In the rows, zero is written as 128.
Turns in one plane each, and the order they were made in; the first pair answered:
L:
[122 157 115 121 141 158  91 115 134 113 111 165  87 107 135] -> [103 157 141 106 137 146 132 113 137 115 104 178  96 123 152]
[ 86 159 164 123 166 117 160  81 144 140 101  86 125  85 182] -> [ 94 155 160 128 180 101 164  89 154 137 121  60 133 106 164]
[141 140  81 138 138 120  82 118 110 130 130 142 110 137 100] -> [129 142  97 122 121 129  93 111 102 130 109 170 110 123 127]
[138 110 146 150  46 125 165 162 128 124 115 111 192 153 124] -> [150 110 130 162  63 126 147 165 134 122 130  90 194 161 101]
X:
[127 140 139 140 119 141 151 111 130 142 140  71 149 108 126] -> [141 152 125 145 142 148 122 107 135 126 149  82 122  99 119]
[111 137 126 111 128 115 131 120 136 100 111 124 135 131 121] -> [114 136 121 111 129 118 128 123 136  97 111 130 131 129 121]
[127 160 144 118 176 135 144 104 136 103 123 146  82 113 148] -> [154 138 114 116 146 135 131 133 123  89 138 182  87 135 119]
[131 150 159 123 172  87 155 113 133 102 146 130 123 168 113] -> [139 146 151 123 167  89 149 120 131  99 149 135 121 174 106]
U:
[134 154 132 144 148 115 147 116 145 166 134  35 134 133 120] -> [146 162 122 139 173 101 147 130 157 136 157  63 104 151 107]
[113 120 151 112 102 136 160 105 118 135  84 162 154 111 171] -> [115 128 132 140 113 162 108 103 123 155  95  99 153  74 154]
[125 130 118 139 127 118 108  97 110 131 105 115 132 111 131] -> [136 136 111 135 141 118 100 104 115 115 120 125 112 116 123]
Pairs:
Each pair is 2 to 3 turns apart.
[116 109 136 128  86 149 110 119 117 164  92 134 163  98 149] -> [128 136 115 128 123 161  72 135 138 137 114 135 111  76 134] -> U then L then U
[190 132 109 144 126 125 109 129 131 112 146 152 136 174 116] -> [148 131 154 136 113 119 160 107 130 140 108 130 166 171 163] -> U then X
[150 124 133 139  63 165  66 161 110 108 118 160 123 133  79] -> [138 127 160 119  56 155 110 162 109 100 107 192 126 149 102] -> U then L
[151 120 109 123  82 141 107 147 106 125 143 176 128 139 108] -> [102 136 165 111  97 119 173 126 127 146 120 137 150 141 153] -> L then L then X
[145 136 114 131 178 102 116 137 144  98 163 125  96 154 103] -> [130  98 135 122 107 100 167 144 119 127 140 141 159 183 118] -> X then U
[115 123 156  98 118 107 185 144 137 130 116 149 135 139 166] -> [118 148 130 131 171 122 119 120 152 136 127  70 112  93 149] -> U then L then X
[ 77 160 185 103 130 112 197 128 159 148 113 137 124 126 180] -> [113 184 131 135 176 147  84 119 160 130 132 110  67  69 143] -> U then X
[166 112 104 140 110 121 120 165 142 113 154 138 117 138 100] -> [141 103 128 131  69 130 149 158 132 141 129 134 152 133 126] -> L then X
[138 121 126 118 104 115 156 160 117  86 114 218 111 172 147] -> [113 116 111 162  71 171  89 134 101 163  88  92 162  97 142] -> U then U
[108 142 145 121 130 128 124 122 138 138 105 122 114 100 150] -> [121 142 143 115 143 110 131 128 140 117 118 152  99 123 146] -> L then X then U
[ 73 121 163 104 146 155 135  97 110  83 148 162 103  59 137] -> [ 68  92 171 100 102 147 169 117  98  98 147 167 148  89 134] -> X then X then X
[147 141 112 143 176 104 111 122 128  95 143 150 110 146 110] -> [132 122 135 136 151  88 158 117 123 113 131 144 153 178 123] -> U then L then X
[145 123  96 135 153 129  77 121 155 117 112 113 116 110 110] -> [146 102 108 110 100 130 107 137 139 112  99 181 127 129 124] -> L then U then X
[126 139 123 156  81 163  92 143 112 167 112 110  99 124 130] -> [130 138 141 133  82 132 142 150 113 138 117 178  91 159 142] -> U then U then U
[127 118 124 129 100 144 127 162 111 133 149 160 145 119 141] -> [104 133 147 126 122 132 152 148 122 143 138 130 148 115 163] -> L then X
[139 147 126 143 164 125  94  91 126 109 120 143  99 127 121] -> [135 143 143 132 159 106 133  91 125 108 118 165 109 155 131] -> U then L
[118 110 147  93  73 133 151 191 164 167 119 119 168 154 101] -> [139 116 123 101 101 124 126 203 176 145 147 115 147 165  69] -> L then U then U
[141 123 113 125  93 148  94 135 108 140 126 185 137 132  96] -> [102 131 159 122 118 107 169 122 133 157 124 135 170 165 124] -> L then X then L
[122 154 117 114 151 130 150 196 170 112 178 112  92 127 124] -> [108 139 129 110 122 128 180 202 162 128 170 110 127 144 128] -> X then X
[131 120 110  90 119 157 131 151 111 113 130 199 118 134 122] -> [ 95 128 144  95 112 166 152 117 107 151  95 153 145 105 154] -> U then X
[105 150 178 110 125 127 155 113 123 124  94 148 123 105 179] -> [122 166 158 119 186 100 141 118 145  97 137 125  95 130 149] -> L then X
[124 128 146 113 108 156 128 137 126 132 121 139 130 105 137] -> [119 134 152 109 125 150 141 137 135 126 121 138 123 106 145] -> X then U then L
[134 135 142 120 116 137 115 132  99 107  85 185 117  93 127] -> [102 138 167 125 122 132 143 113 111 138  71 127 143  91 146] -> L then X then U
[114 131 171 113 146 109 153 139 151 124 138 118 141 163 135] -> [105 138 175 112 151 110 150 122 152 125 127 120 133 152 143] -> X then U
[132 139 162 140 152 105 169 155 165 143 167  91 170 169 112] -> [162 118 112 158  91 169  74 164 121 152 149 121 164 111  88] -> L then L then X
[126 125 123 142 132 114 140 139 142 137 136  79 145 145 116] -> [116 129 131 130 100 150 123 125 120 143  97 129 130  97 149] -> L then L then L
[149 102 114 142 103 115 141 167 119 158 166  78 198 174  76] -> [162 106 111 134 121 100 146 178 126 132 182 109 175 191  69] -> U then U
[122 129 129  94 145  91 160 130 154 100 116 183 130 128 106] -> [143 131  95 115 149 112  96 130 148 100 123 169 116 101  78] -> L then L then L
[104 134 137 112 122 122 152 148 153 105 131 173 101 146 135] -> [ 95 118 147 112 101 116 169 138 147 129 123 147 137 156 138] -> L then U
[112 161 117 105 140 124 191 178 160 136 123  93  83 116 133] -> [145 141  85 107 112 137 164 202 143 123 141 134  84 130 100] -> X then L then X
[ 87 120 129  83  93 155 163  92 136 125  76 155 142 143 139] -> [ 90 119 116 107 111 144 152  97 152 149  96  71 170 153 111] -> L then U
[ 90 158 161 110 175 122 155 109 151 119 116 100 105  87 179] -> [126 133 142  97 172  87 176 133 146  76 148 170  99 156 151] -> X then U then L
[139 123 117 142 173  87 140 136 146 111 172 111 116 176 113] -> [158 114  88 154 154 116  92 135 130 119 167 106 113 152  97] -> X then L
[152 115 109 112 139 131 117 138 153 143 151  94 174 145 101] -> [145 113 117 105 103 162 101 125 130 157 118 124 172 108 126] -> L then X then L
[127 120 116 141  57 152 102  60  99 153  70 133 135 132 146] -> [146 156 107 139 135 138  78  51 123 107  91 147  66 126 140] -> L then X then X
[138 149  77 131 184  90 110 105 134  91 126 136 107 123 115] -> [128 130 103 111 150  75 162 105 121  96 111 178 133 151 133] -> U then X
[119 124 107 118 157 112 141 157 157 128 152  93 107 164  93] -> [111 119 115 117 149 110 155 158 158 138 149  85 121 166 100] -> X then X
[169 125 116 130 135 141  80 129 120 110 167 134 121 147  94] -> [147 128 151 105 103 153 113 115 105 113 125 188 119 128 145] -> L then L
[ 99 131 153 117  98 150 140 119 150 160 110 110 135  78 162] -> [143 130  98 129 116 157  81 150 150 129 153 124 102  81 110] -> U then X
[139 155 107 150 168 130  89 154 162 121 162  81 107 106  89] -> [ 98 124 172 127  85 128 176 124 127 166  99 117 179 120 154] -> U then U then U
[147 150 121 153 193 117 108  47  92 148  81 101 142 126 159] -> [152 157 118 146 198 120 101  53  93 130  85 130 118 119 158] -> U then L
[117 170 127 116 119 160  93 119 131 124 127 118 101  91 125] -> [126 159 122 109 104 161  96 133 127 110 133 154  96 103 121] -> L then U then X
[113 133 151 134 135 111 169 126 137 134 137 127 161 173 142] -> [136 119 108 156 118 137 104 134 122 143 152 102 160 153  97] -> L then L then X
[ 96 131 143 107 100 120 186 178 158 141 153 114 118 132 130] -> [121 133 100 130 112 139 123 179 153 138 169  88 103 106  93] -> L then L
[102 140 186 107 160  63 190  86 146 159 120  70 145 136 167] -> [172 146 100 132 195  82  84 131 152 107 182  88  83 127  82] -> U then U then X
[133 165 125 100 153 148 102 183 169 108 154 123  88 110 130] -> [133 125 135  85  90 144 147 199 142 121 143 168 137 149 134] -> X then U
[136 126  77 176  94 136  57 111 103 133 139 123 168 140 114] -> [100 125 139 139  87 100 157 110 110 132 118 157 192 178 165] -> L then L then L
[150 121 113 135  89 138 121 152 134 147 155 103 135 146  91] -> [150 137 125 123 126 119 145 155 155 122 170 111 108 157  97] -> X then U then U
[129 138 151 135 170 110 155 111 136 116 134 123 128 134 147] -> [123 125 154 136 152 110 161 102 125 123 122 118 146 140 148] -> L then U then U
[147 134 124 133 128 150 101 114 115 116 124 157 102 105 141] -> [133 136 131 138 122 158 103 109 114 134 115 122 118  91 148] -> L then U then U
[168 104 118 131 125 111 145 127 127 126 141 173 111 137 126] -> [162  96 112 142 123 103 150 126 124 148 145 128 140 148 112] -> U then L then L
[106 123 103 151 121 124 119 146 157 152 158  59 155 125 103] -> [125 140  90 128 119 159  82 149 145 115 142 159  86  83 121] -> L then U then L
[134 119 112 123 114 143 111 131 122 118 122 172 120 117 135] -> [113 117 124 130  95 143 125 124 118 145 108 128 153 111 144] -> U then L then U
[136 127 140 108 149 112 132  88 109 121 141 175  98 141 139] -> [116 121 144 126 119 138 112  71 101 162 122 118 131 108 143] -> U then U
[160 103 110 127 150  95 141 125 125  79 141 169 112 175 105] -> [155  94 119 123 104 118 138 106  98  97 103 197 126 147 129] -> L then L then U
[121 107 151 126 169 105 164  64 132 112 131  90 147 122 128] -> [140 105 145 119 176 100 160  68 130  84 136 140 124 135 127] -> X then U
[125 147 139 131 140 138 102 123 127 130 118 114 130 100 135] -> [129 150 145 117 149 119 123 130 132 108 126 152 117 123 139] -> U then U
[144 106 120 130  73 134 111 186 125 136 143 108 146 145  81] -> [149 106 123 122  76 121 127 190 127 121 149 136 138 163  83] -> U then U
[148 101 156 114 124 117 121  88 104 102 122 174 127 168 148] -> [145 116 144 129 137 138  77  64 103 117 110 138 114 127 149] -> U then X then X
[134 116 130 114 103 126 161 149 128 126 131 142 152 140 124] -> [138 110 120 124 106 128 152 148 130 135 140 117 162 143 112] -> L then U
[109 157 145 137 183 107 157 146 176 113 141  91 108 130 114] -> [120 110 143 124 106 104 187 168 140 119 130 143 156 175 105] -> X then X then U
[146 131 133 140 134 104 129 147 162 108 163 108 117 153 130] -> [134 119 153 127  92 110 151 133 136 118 131 152 134 153 160] -> L then U then U
[142 108 118 122 157 101 128 137 151  86 141 158  94 187 135] -> [135  94 134 115 117 109 147 124 130 100 113 179 115 190 157] -> L then U
[116 130 141 148 107 150  98  83 100 158  83 140 135  85 167] -> [113 141 153 137 123 146 110  93 110 141  83 158 110  79 180] -> U then L
[130 146 121 125 135 136 130 124 141 112 132 159 100 122 140] -> [136 131 120 123 118 124 149 138 136 112 142 162 118 147 128] -> X then L
[128 147 122 108 130 137 144 185 149 103 145 145 105 128 117] -> [104 129 138 114 104 135 166 171 138 141 124 103 154 132 128] -> U then U then L
[137 112 113 138  95 143 106 120 104 136 119 125 153 132 110] -> [110 125 138 129 106 143 126 100 110 146 103 116 149 112 139] -> L then X
[125 111 132 144 148 121 122  65 115 131 121 125 142 135 133] -> [133  98 121 142 129 122 128  80 107 129 126 138 151 151 124] -> X then X then X
[104 148  90 158 158 134 104 129 132 122 130 105 127  93 117] -> [ 83 150 126 138 137 138 143 123 119 126  99 144 130  84 159] -> L then L
[164 123 120 146 141 149 126 126  74 111 125 149 123 125 119] -> [158 119 128 146 131 152 134 122  67 117 116 146 135 126 129] -> U then U
[164 110 102 167 162  93 117  93 120 123 134  85 158 157  85] -> [165  97  99 169 113 123  96  95  95 142 111  97 177 133  88] -> X then L then X
[166 118 113 145  81 147 114 112 116 118 124 151 157 118 112] -> [136 132 151 138  90 142 150  92 126 132 100 136 164 103 150] -> L then X
